One turn or mirror swaps these rows in pairs. Which row does each one swap with?
The rows were stretched afterwards, more along some directions than others.
z676: [  2.7 -10.3  -1.0  -9.1 -12.9  -9.5 -13.8  11.5  -0.2  -1.8  -8.8  17.7
 -20.9   0.8  -5.6  -7.0   9.7   7.0  -1.5]
z963: [  2.6  24.4  -0.9  -1.5  13.9   4.2  -8.0  -5.4  -3.9   9.2   2.7   8.6
  20.8 -19.6  -1.3 -10.6  -2.0   6.7  10.3]
z959: [ -5.9  -4.5 -18.2   0.6   5.0 -31.6 -10.9  15.0   2.2  -5.2  34.0  15.7
 -11.7  11.1   1.5  17.2 -10.6   5.5 -20.8]
z903: [ -1.6  14.6   4.1  -1.6  32.0  -8.3 -14.9  11.9   2.3   4.7  20.4  -4.2
  12.1 -15.0  -9.8  -2.5  -6.1   8.0  -4.5]
z808: [-12.5  -7.3   1.7   3.9  13.4 -21.2   1.0  17.6   2.2   5.4  15.6   2.0
   7.3  -6.3 -13.8  -1.2   2.4  -1.5  -5.8]
z19: [ -6.6   8.9  -8.2  -7.7  24.8 -23.9  -8.8  20.4   3.9  -5.4  20.2   6.5
  11.4 -10.0 -11.9   4.7  -7.7   9.4   5.1]
z308: [ -9.6   0.1 -15.9  16.2  -6.1   2.4  -5.6  -8.8   7.2  -8.7  -4.3  -5.9
 -22.8  -5.0   0.8  -2.5   8.5  -1.1  -2.4]
z848: [  6.8  25.1  -2.4   1.1  24.0  10.1  -2.5   5.0  -8.7   5.2  15.2  -4.0
   4.8  -8.7  -2.5 -11.5  -3.3   6.2   2.9]
z952: [ -6.3   8.6 -21.9  14.8  -3.1  -0.9   1.7  -8.7  -0.5  -4.2  19.9  -9.8
 -11.2   3.2  11.0   4.6  -4.6  -1.9 -13.4]
z633: [ 11.4  11.4   4.0   0.6  -1.4  22.3   1.1   2.1 -18.9   5.1   5.9   3.8
 -10.9  -1.7   0.9  -0.7 -18.1  20.8  -8.1]
z829: [ -4.1   2.2 -18.3   7.8  -4.0  -6.9  -6.0 -12.7   4.8  -2.1   3.7  -5.3
 -14.8  -3.5   0.2  -1.2  -1.7   1.6  -5.6]
z671: [ -6.5   6.6   0.4  14.0  10.6   6.2  -4.2   3.4 -10.0   2.2  12.3 -14.3
   2.9 -11.7   1.9 -10.7  -3.2  -4.5   5.1]
z932: [ -1.4  -7.6  -5.6 -12.3 -16.0  -4.8  -8.5  12.0  -1.9   2.1  -1.4  17.7
 -15.5   5.7   1.9  -1.7   7.9   3.5  -8.0]
z830: [ -6.6   1.7  -0.9  -4.8 -19.8  24.5   7.9  -8.8   1.5   3.1 -18.0  -6.3
 -13.9   0.4  -2.8 -12.2  10.0  -3.3  -3.7]
z791: [ -2.6 -13.6  -4.8  -0.8   2.0 -28.5 -16.8  17.7   9.9  -8.3  14.1   9.5
 -13.1   7.9  -5.9  10.3 -14.5   9.5 -13.6]
z395: [ -0.2   5.1  -0.3  -5.0 -18.8  26.6   7.5 -14.0  -0.5   8.1 -23.8  -3.6
 -13.4  -5.6  -4.2 -18.6   7.7   4.9  -1.2]
z759: [  1.3   0.8 -16.2   0.3  -3.8   2.9   1.6 -12.0   7.5 -10.0  -1.8  -1.5
 -21.3  -9.8   1.7  -9.2  -2.1   4.3  -4.8]
z437: [ -5.2  -1.4   1.9  -6.6 -16.9  23.1   8.9 -13.0   3.8   4.2 -25.3  -1.9
 -15.6  -8.5  -5.8 -16.4   8.8   5.8   1.6]
z254: [ -1.4   9.7   1.8  -0.8  28.3 -10.3  -8.8  18.2  -4.3  -0.1  28.7   2.1
   3.3 -14.3 -13.7  -2.8  -5.6   4.9  -1.9]
z725: [ -8.0  18.2  -1.1   8.2  14.7   0.9  -5.5   1.5  -6.0  -0.8  13.3  -2.2
   5.2 -24.4  -8.1 -13.2  -8.2  -0.4  12.7]
z159: [ -0.9 -10.2  -2.9  -9.0 -15.2  -4.3  -5.4  11.4  -9.3   1.8  -4.8  19.8
 -21.1   2.4  -2.7  -7.3   6.1   5.2  -5.6]
z422: [ -6.0 -21.9 -18.1   1.7 -14.9  -9.4  10.1   6.8   3.2  -6.8  -6.3  12.0
 -16.9  14.9  14.5  12.0   5.3   8.6 -13.6]
z991: [ -9.4  -6.4   0.3 -11.1  10.0 -18.8   0.9  10.3  11.8   2.6  19.0  10.8
  13.4 -11.4  -1.1   7.3  -1.8   4.2   2.4]
z361: [-15.3  -3.1  -3.4  -0.6  14.1 -25.3  -7.7   3.6   7.9   1.7  16.6  15.9
  -1.7 -14.6   3.5  -4.7   7.9  -5.7  -4.8]
z944: [ -4.7 -14.9  -0.7 -11.6 -15.4 -14.6  -7.9  12.7   3.4  -0.7  -5.6  14.3
  -9.9   5.2  -4.5  -3.4  11.0   1.7  -8.3]
z736: [ -2.5   7.4   5.2  -3.4 -16.7  25.5   3.4 -12.9  -2.2   5.3 -19.1  -7.4
  -3.4  -7.5  -3.5 -18.4   6.1   2.1  -0.5]
z273: [ -5.6  11.5  -8.0  -5.5  14.3  -5.6  -2.3  -3.6   1.2   0.5  14.3  17.2
   2.9 -21.2   4.2  -7.7   4.6  -0.5   6.5]
z730: [ -1.4  15.1   9.5 -10.1  22.3   7.2  -0.7   0.9  -1.8   9.5  13.0  -4.2
  15.9 -21.4 -10.7  -6.3  -7.3   8.0   6.0]
z383: [ -0.8 -19.0 -22.6   6.6 -17.0 -12.4  12.8   0.5   2.4  -5.4  -2.0   3.9
 -17.2   9.7  16.1  13.0  11.0   3.4 -13.3]
z331: [  7.8   5.6 -14.9   5.7  -7.9  13.1   0.4 -11.6  -0.1  -9.2  -4.5  -7.0
 -10.5 -10.3   4.2  -6.9  -9.7   8.2   2.0]
z773: [  7.3  31.0   9.4   1.2  19.7   5.3  -8.0   2.7  -8.9   0.7  23.3  -3.8
  12.9 -12.9  -3.9 -10.8 -14.7   9.6   9.0]
z378: [  9.8   9.2  -1.8  18.6  -7.0  24.7  -3.0   0.2 -19.0  -1.4  -2.9  -7.6
 -14.5   1.4   6.0  -7.0 -10.7  11.2  -4.9]
z978: [  8.4   7.9   3.6   7.9  -4.8  24.1   2.8  -1.7 -18.4   5.8   1.0  -0.1
  -8.8   2.7   5.3  -3.0 -18.3  19.8  -5.8]
z69: [  0.9 -16.3 -13.0  -9.1  -1.9 -27.0  -4.5  14.1   5.9 -12.3  12.0  20.6
 -16.8   3.6  -5.8   7.8 -12.5  13.1 -10.4]
z850: [ 12.3  14.3   5.8   0.0   1.4  12.4  -2.3  -1.8 -16.7   7.4   6.0  15.0
  -7.6  -6.7  -5.7  -1.7 -20.0  20.3  -8.0]
z878: [ -0.2 -19.3 -19.9   7.1 -18.0  -6.5   9.4   4.4  -2.9  -5.2  -1.8   3.7
 -16.5  18.0  23.4  11.7   5.6   8.8 -10.5]
z293: [  2.4 -15.2 -12.2 -12.1   2.5 -26.6 -14.8  12.4   9.8  -8.9  12.0  23.9
 -20.2  -5.8  -7.1   3.9  -7.1  10.1 -10.3]
z376: [  1.2 -14.9  -9.0 -13.3 -17.7 -10.7  -6.3   8.1   2.7   2.9 -10.2  21.0
 -18.3   1.7   0.1  -9.3  11.2   1.8  -8.7]
z99: [ -1.6  -5.9  -3.3  -7.1 -18.7  -3.5 -10.1   8.8  -1.7  -1.9  -5.3  13.9
 -19.8   7.0  -0.5  -5.9  11.8  -3.6  -5.3]
z150: [ -4.2  -0.5 -13.8   7.9  -9.2  -0.4  -0.9 -11.4  11.8  -8.9  -4.8  -9.2
 -11.5   2.1   9.9  -0.5  -4.5   2.8  -5.0]
z731: [ -0.2   1.1  -4.2  -5.7 -18.3  27.3   9.4 -14.0   1.0   8.7 -24.0  -5.2
 -11.9  -9.2  -1.7 -21.0   7.5   1.7  -3.7]
z566: [ -7.7 -14.0 -13.6  -8.0   4.0 -39.5 -14.0  10.6   9.0  -2.2  18.5  21.7
 -16.4   5.9 -10.8  12.0  -7.9   9.0 -15.8]
z51: [ -6.1  16.0  -3.4  18.1  14.7  -0.2  -4.7   6.2  -7.6  -7.2  18.3 -20.7
   6.3  -9.3   4.1  -3.3   1.6  -3.1   1.1]
z811: [ -5.6   6.0  -4.3   1.7 -21.1  28.2  11.5 -11.1  -4.9   3.2 -14.3 -11.8
 -17.2   0.4   4.0 -16.3   9.4  -2.3  -4.7]
z63: [ -1.0 -14.9 -19.9   3.4 -19.8  -4.3  12.5  -0.3  -4.2  -6.3  -0.2   7.8
 -22.8  11.2  23.3   8.8   8.8   5.4 -11.0]
z958: [-11.1   7.3   6.7 -10.3  23.4 -21.0 -10.4  17.2  -0.6   0.5  24.7  21.2
  13.1 -11.3  -8.7   7.1 -11.5  10.8  -4.0]
z478: [ -1.4 -16.0  -5.8 -10.5 -20.4 -10.1  -6.3   8.2   2.9   3.1 -11.5  19.0
 -20.2   2.8  -3.0  -6.4  13.5   2.5  -6.1]
z621: [ -5.6   4.8  -3.4 -14.3  20.3 -16.9  -6.9  12.0   1.0   2.2  15.0  16.0
  13.5  -2.4   0.2   4.6  -7.8  11.2   0.8]
z800: [ -0.5   3.9  -7.0  -3.7 -18.2  29.8  11.1 -12.2  -6.1   4.5 -23.0  -7.5
 -12.4  -4.6   3.2 -14.4   9.2   4.6   0.9]
z529: [ -8.3  -8.3  -8.8   1.4   6.9 -30.7 -17.6  18.9   6.2 -10.5  15.4  19.4
 -25.7   7.3 -13.5   8.6  -2.0   9.0 -12.9]
z70: [-10.2  -8.9  -5.7  -5.1   7.1  -9.9   0.7   5.0   4.0  10.1  11.0  21.9
  -0.9 -16.8   3.4  -4.1   8.2  -5.2   1.9]
z531: [ -2.9   5.1   1.6 -11.4  14.8 -22.1  -9.3   8.4  -2.4   2.6  20.7  20.4
   4.2 -12.9   0.1  -4.1   1.4   1.7   4.7]

z759 swaps with z293
z671 swaps with z621
z254 swaps with z273
z308 swaps with z529
z478 swaps with z395
z63 swaps with z633
z811 swaps with z932
z676 swaps with z437
z150 swaps with z791
z730 swaps with z531

